Rotation paths and how fast each direction turns (degrees a step)
Each turn is a multiple of 5 degrees from 10 to 175, or 0.
Path 1:
[-0.07 -3.01  0.10 -0.63 -3.72  0.86  0.17 -0.95 -1.48  2.86 -2.46  0.00
 -3.18  1.98  2.75 -2.55 -0.04  1.97 -1.67  1.69 -3.60  2.24  2.12]
[-0.81 -2.78  0.30  0.36 -3.42  1.41  3.07 -0.31 -3.45  2.75 -0.45  0.49
 -1.69  0.70  1.49 -0.52  0.28  4.09 -1.19  3.97 -2.28  0.83  1.63]
[-0.66 -1.74  0.59  2.06 -1.21  0.03  3.37 -0.50 -3.51  2.13 -1.10 -1.03
 -2.41  3.08  1.08  1.91  0.49  2.93  1.27  4.93 -0.17 -0.01  1.61]
[ 0.71 -1.45  0.89  1.98 -1.18 -1.06  1.17 -1.61 -0.27  1.51 -3.90 -1.34
 -3.56  4.18  0.85  0.50  0.11  1.35  3.02  4.28 -1.33  0.24  1.84]
[ 0.80 -2.95 -0.55  1.19 -2.85  0.09 -0.45 -1.93  1.48  1.83 -3.09  0.24
 -3.86  2.04  1.01 -2.88 -1.08  3.04  2.41  2.71 -2.30  1.32  1.22]
[-0.94 -3.25 -1.81  0.55 -2.83  0.98  0.41 -0.58 -1.42  2.81  0.17  0.08
 -3.87  1.78  2.49 -2.75 -1.00  4.35 -0.19  1.74 -0.85  2.65  1.30]
[-1.00 -2.11 -0.18 -0.25 -2.23  0.47  1.94 -0.14 -3.95  3.13 -0.55 -1.27
 -2.94  3.29  3.04  0.21  0.81  2.18 -2.03  2.28 -1.27  2.21  2.02]
[ 0.07 -1.74  1.92  0.28 -2.61  0.04  2.83 -0.99 -2.93  1.91 -3.25 -0.28
 -1.53  2.80  1.14  1.13  1.37  1.70 -0.65  4.44 -3.39 -0.04  2.05]
[-0.12 -2.60  0.81  2.42 -1.90  0.23  2.43 -1.39 -0.51  1.40 -2.62  0.77
 -2.14  1.98 -0.31 -0.17 -0.20  3.98  2.70  5.30 -1.74 -1.12  1.04]
[ 0.01 -2.95 -0.82  2.81 -0.71 -0.10  0.60 -1.10 -0.09  1.99 -1.20 -0.87
 -4.53  3.11  1.50 -1.37 -1.47  3.31  3.23  3.19  0.90  1.29  0.84]
[ 0.51 -2.11 -1.14  0.18 -2.41 -0.10 -0.46 -1.10 -0.77  2.75 -2.21 -1.51
 -4.90  3.49  2.99 -1.98 -0.49  1.26  0.51  1.61 -0.92  3.29  2.39]
[-0.23 -2.22 -0.55 -1.11 -4.41  0.53  0.92 -1.06 -1.91  2.58 -1.75  0.41
 -2.51  1.61  2.04 -1.88  0.55  2.82 -1.81  2.19 -3.61  2.21  2.40]
[-1.70 -2.56 -0.11  0.57 -2.74  0.66  3.21 -0.24 -3.29  2.32 -0.35  0.61
 -1.39  1.76  0.96  0.32  0.65  4.96 -0.96  4.01 -2.19 -0.11  1.08]
[-1.36 -2.39  1.30  2.34  0.01 -0.14  2.43 -0.47 -2.62  2.19 -2.10 -1.11
 -2.61  4.20  1.30  1.67  0.35  2.59  1.43  4.45 -0.38 -0.60  1.02]
[ 1.10 -2.34  1.66  2.34 -1.16 -0.12  0.70 -1.57  0.20  2.03 -4.24 -1.22
 -3.94  3.16  1.29 -0.87 -0.55  0.84  2.71  3.82 -1.39  0.57  1.60]
[ 0.53 -0.22  0.26 -0.41 -1.19  0.35  0.04 -0.48  0.92 -0.43 -0.71  1.19
  0.71 -1.38 -0.84 -0.93 -0.01  0.55 -0.01  0.39 -1.58 -0.46  0.00] | 100
[ 0.12 -1.42  0.69  0.75  0.81  0.90 -0.94  0.14  0.97  0.40 -0.30  0.00
 -0.77 -0.27  0.67 -1.60 -0.95 -0.59  0.13 -0.64  0.30  0.26 -0.60] | 70
[ 0.28 -0.42  0.12 -0.16 -0.49  0.01 -0.09 -0.06 -0.14  0.12 -0.64  0.03
 -0.16 -1.48  0.91  1.51  0.61  0.28  0.93 -1.99  0.44 -0.65 -0.52] | 0
Path 2:
[-0.45  3.96  3.45 -0.13 -3.77  2.25 -0.29  1.42 -2.21 -1.01 -0.08 -2.07
 -1.96 -4.53 -1.46 -0.41  1.12  2.40  1.07 -2.03  2.28 -0.43 -0.94]
[-1.39  1.54  5.00 -3.00 -3.45  1.02 -1.64 -1.04 -3.76  0.29  1.17 -2.97
 -0.07 -0.91  0.05 -1.91  3.18  1.26  2.28  0.09  1.35  0.65  0.96]
[ 2.28  3.87  3.88 -0.83 -1.93  0.23 -0.46  0.53 -1.13 -3.30  4.18 -2.59
 -0.16 -1.98 -1.96 -0.73  2.36 -0.47  3.08 -0.11  1.76  0.25 -0.35]
[-1.80  4.11  3.99  0.34 -3.27  1.71 -0.08  1.40 -2.30 -0.87  0.40 -1.98
 -1.20 -4.25 -1.65  0.04  1.32  2.08  0.72 -2.46  2.31 -0.57 -0.88]
[-1.64  1.21  4.86 -2.95 -2.40  1.05 -1.18 -1.11 -4.37 -0.04  1.70 -3.42
  1.05 -1.05 -0.08 -1.25  3.66  1.01  1.86 -0.69  1.59  1.17  0.44]
[ 1.63  3.21  3.87  0.28 -1.48 -0.62 -0.42  0.72 -1.48 -3.82  4.17 -3.17
 -0.31 -2.82 -1.71 -0.22  2.97 -0.28  3.14 -0.20  1.63 -0.33 -0.20]
[-2.99  3.58  4.41  0.48 -2.67  0.69  0.04  1.53 -2.32 -0.76  1.28 -2.36
 -1.01 -3.81 -2.02  0.53  1.13  1.92  0.10 -2.53  2.50 -0.62 -0.87]
[-1.64  0.65  4.12 -2.77 -1.57  0.82 -1.45 -0.53 -4.83 -0.60  1.85 -4.13
  1.55 -1.32 -0.68 -0.40  3.77  0.69  1.11 -1.01  1.45  1.55 -0.27]
[ 1.06  1.89  3.49  1.01 -0.79 -1.55 -0.50  0.78 -1.85 -3.76  3.83 -3.84
 -0.31 -3.35 -1.61  0.08  3.34 -0.23  2.99 -0.06  1.19 -0.65 -0.52]
[-3.63  2.91  4.73  0.33 -2.06 -0.55 -0.18  1.96 -2.17 -0.32  1.65 -2.85
 -0.90 -3.41 -2.44  0.77  1.07  1.76 -0.49 -2.22  2.07 -0.29 -1.09]
[-1.35  0.09  3.63 -2.62 -0.30  0.35 -1.72 -0.22 -4.81 -0.93  1.91 -4.61
  1.39 -1.60 -1.34  0.14  3.64  0.58  0.69 -1.16  1.18  2.11 -1.05]
[ 0.62  1.00  3.12  1.15 -0.19 -2.20 -0.60  1.44 -1.96 -3.26  3.19 -4.24
 -1.09 -4.18 -1.94  0.33  3.50  0.25  2.69  0.27  0.56 -0.69 -0.39]
[-3.93  2.14  4.62 -0.20 -1.27 -1.67 -0.41  2.19 -1.80 -0.01  1.91 -3.17
 -1.34 -3.05 -3.44  0.62  1.02  1.68 -0.91 -1.54  1.70  0.29 -1.06]
[-0.58 -0.35  2.94 -3.02  0.42  0.16 -1.85  0.46 -4.76 -1.08  1.50 -4.94
  0.73 -1.95 -2.15  0.50  3.23  0.51  0.23 -1.12  1.05  2.64 -1.69]
[ 0.31  0.02  3.01  0.97 -0.03 -2.98 -1.02  1.61 -2.10 -2.72  2.18 -4.52
 -1.89 -4.67 -2.21  0.04  3.32  1.02  2.33  0.65  0.04 -0.82 -0.56]
[-1.06  0.17  0.15  1.50 -0.72 -0.46  0.44  0.43  0.45  0.37 -1.05  0.34
 -1.17 -1.44  0.28  0.08 -0.30  0.96 -0.09 -0.21 -0.11 -1.31  0.30] | 125
[ 0.21  0.25  1.32  0.79  0.51 -0.24 -0.21 -0.28  0.09 -1.02 -0.97 -0.79
  0.81 -0.29 -0.43 -2.04 -0.74  0.52 -0.33 -0.13  0.07  0.93  0.28] | 0
[-1.18 -1.26 -0.13  0.67  1.56 -1.41  0.01  0.47 -0.43 -0.22  0.46 -0.98
  0.58 -0.39 -0.56  0.97  0.41 -0.19 -0.78 -0.26 -0.34  0.12 -0.46] | 10
[-0.04 -0.81 -0.74 -0.49 -0.02  1.46 -0.25 -0.34 -1.54  0.36 -1.73 -0.42
  0.38 -0.74  0.72  0.24  0.40  0.59 -0.42 -0.80 -0.01  0.46 -0.50] | 115
Path 3:
[ 0.56  1.41 -0.42 -1.53 -0.13  2.54 -0.43  1.46  2.09 -2.19 -0.30 -2.04
 -0.28 -1.98 -2.42  2.46 -0.42 -0.76  0.46 -0.06 -1.37  4.88 -3.66]
[ 0.54  0.81 -0.15 -0.31 -1.44  0.82  1.79  0.64 -0.03 -3.09  0.35 -0.28
 -1.10 -0.22 -3.16  1.74 -0.43  3.09  1.49 -0.27  0.17  6.08 -1.72]
[ 0.39  0.68 -0.58 -1.62 -0.59 -0.49  2.15 -2.22 -0.34  0.40  0.06  0.26
 -1.24  1.78 -2.09  2.73 -1.94  3.15 -0.39 -1.81 -2.61  4.74 -3.38]
[ 0.76  0.92  0.19 -2.04  0.50  1.43 -0.19 -0.56  1.92  0.76  0.15 -1.73
 -0.81 -0.77 -0.81  3.20 -1.05 -1.17 -0.35 -1.28 -2.55  4.55 -5.15]
[ 0.83  1.01 -0.09  0.09  0.44  2.72  0.24  1.13  1.33 -2.69  0.16 -1.91
 -1.60 -2.08 -2.60  1.87  0.36  0.63  1.75 -0.18 -0.90  6.11 -2.38]
[-0.14  0.95 -0.94 -1.05 -1.15  0.49  2.30 -0.43 -0.61 -2.56 -0.54 -0.16
 -0.99  0.84 -3.91  2.01 -1.06  3.74  0.47 -0.32 -1.68  5.11 -1.56]
[ 0.70  0.95 -0.13 -2.93 -1.26 -0.35  0.95 -1.29  0.60  0.54  0.18 -0.27
 -0.06  1.47 -1.24  3.30 -1.69  1.25 -0.89 -1.62 -1.95  4.47 -4.95]
[ 1.36  0.40  0.47 -0.31  0.82  1.75 -0.25 -0.07  1.77  0.39  0.89 -1.74
 -2.06 -1.39 -0.45  2.46 -0.52 -0.67  0.84 -1.35 -1.18  5.81 -4.19]
[ 0.04  0.94 -1.00  0.24  0.95  2.45  1.10  0.26  0.55 -2.72 -0.54 -1.36
 -2.18 -1.71 -3.61  1.95 -0.43  1.98  1.37 -0.06 -2.58  5.36 -1.53]
[-0.38  1.60 -0.69 -2.69 -1.96  0.06  1.93 -0.48 -0.11 -2.38 -0.72 -0.37
  0.51  0.88 -3.79  2.76 -1.15  2.50 -0.51 -0.31 -2.02  4.11 -3.08]
[ 1.30  0.47  0.58 -1.91 -1.48 -0.08  0.71 -0.55  0.62  0.61  1.10 -0.46
 -0.58  0.96 -0.54  2.72 -1.10  0.33  0.23 -1.81 -0.25  5.84 -4.88]
[ 1.11  0.40 -0.53  0.69  1.86  2.06  0.31 -0.46  1.19 -0.06  0.36 -1.37
 -3.06 -1.09 -1.02  2.06 -1.16  0.76  1.47 -1.40 -2.21  5.95 -3.03]
[-0.88  1.54 -0.82 -1.09  0.55  2.00  1.18 -0.11  1.15 -2.44 -1.48 -1.44
 -0.60 -1.24 -4.13  2.65 -0.67  2.06 -0.04  0.23 -3.39  3.94 -2.35]
[ 0.62  1.30  0.53 -2.96 -2.79  0.05  1.60  0.06  0.16 -2.05  0.42 -0.80
  0.68  0.83 -2.63  2.67 -0.19  1.27 -0.15 -0.58 -0.17  5.15 -3.78]
[ 2.06  0.15 -0.41 -0.50 -0.44  0.24  0.93 -0.68 -0.21  0.53  1.23 -0.20
 -2.10  1.10 -0.40  2.17 -1.42  1.18  1.13 -2.16 -0.45  6.79 -3.54]
[ 0.20 -0.21 -0.79  0.68  0.04 -0.31  0.24  0.28  0.12  1.08 -0.87 -1.65
  1.54  0.01  0.94  0.59  0.52  0.93 -0.36  0.68  0.26  0.73  0.72] | 0
[-0.12 -0.13 -0.94  1.17  1.01  0.03  0.64 -0.59 -1.00  0.08 -0.28  0.37
 -1.35  0.48 -0.39 -0.50 -0.29  1.19  0.45 -0.30 -0.95  0.31  1.39] | 110
[-0.51  0.01  1.45 -0.46 -0.81 -1.38  1.26 -1.10 -1.21 -0.05  0.45 -0.19
  0.29  0.68 -0.36  0.14  1.13  0.78 -0.47 -0.15  0.05 -0.10 -0.09] | 95
